Some points, one per row:
np.array([-54, 54, 18, 25, 19, 16, -59, -18])
np.array([-54, 18, -54, 36, -41, 47, -58, 18])
np.array([54, 18, -54, 43, -70, 50, 4, 54])
np.array([-18, -18, -18, -37, 20, -30, -25, 18])
np.array([54, -54, 54, -73, 52, -58, 65, -54])
np.array([18, 18, 54, -32, 46, -50, 31, -18])
np.array([-54, 54, -18, 33, -13, 10, -41, -18])
np.array([18, 18, 54, -44, 47, -48, 6, -18])
np.array([-54, 54, -54, 83, -35, 48, -85, 18])
np.array([-54, 54, -18, 54, -3, 36, -52, 18])
np.array([54, -54, 54, -63, 51, -59, 61, -18])
np.array([18, 54, 54, -20, 51, -49, 18, -18])
np.array([18, 54, -18, 40, -6, 24, -38, 18])
Then 16 other points, each followed by its number:
np.array([18, -18, 18, -11, 14, 0, 6, -18]) 0
np.array([-54, 54, 18, 31, 8, 27, -49, -54]) 1
np.array([54, -54, -54, 10, -59, 33, 49, 54]) 2
np.array([-54, 18, -18, 29, -35, 40, -54, 18]) 3
np.array([54, -18, -54, 50, -61, 55, 27, 54]) 4
np.array([54, -18, 54, -62, 33, -47, 44, -18]) 5
np.array([-18, 18, -18, 41, -37, 44, -39, 18]) 6
np.array([18, 54, -54, 49, -47, 50, -43, 54]) 7
np.array([-54, 54, 18, 20, 36, -10, -28, -54]) 8
np.array([-18, -54, 18, -40, 18, -38, 30, -18]) 9
np.array([-54, 18, -18, 25, -15, 39, -50, -18]) 10
np.array([18, 54, 54, -16, 53, -50, 11, -54]) 11
np.array([-54, 18, 18, -2, 12, 8, -51, -54]) 12
np.array([18, -54, -54, -33, -47, 17, 45, 54]) 13
np.array([-18, 54, -54, 54, -40, 45, -43, 54]) 14
np.array([-18, 18, -18, 31, -34, 47, -41, 18]) 15
Which two of these numbered points are nearest to each point below, looking only along the 3 directions in which the first points spread most? Their numbers follow each, nearest first.
np.array([-18, 18, -18, 35, -46, 45, -53, 18]) > 6 15
np.array([-18, 54, 54, -26, 51, -52, -4, -54]) > 11 8
np.array([54, -18, 54, -55, 44, -54, 50, -18]) > 5 9
np.array([18, -54, -54, -37, -49, -10, 35, 54]) > 13 2
np.array([-54, 18, 18, 38, -34, 44, -42, 18]) > 10 3
np.array([54, -18, 54, -47, 45, -51, 53, 18]) > 5 0
np.array([-18, 54, 54, 23, 26, 12, -41, -54]) > 8 1
np.array([18, 18, 54, -38, 30, -39, 31, -18]) > 11 5
np.array([-54, 54, 18, 43, -9, 41, -60, -18]) > 1 10
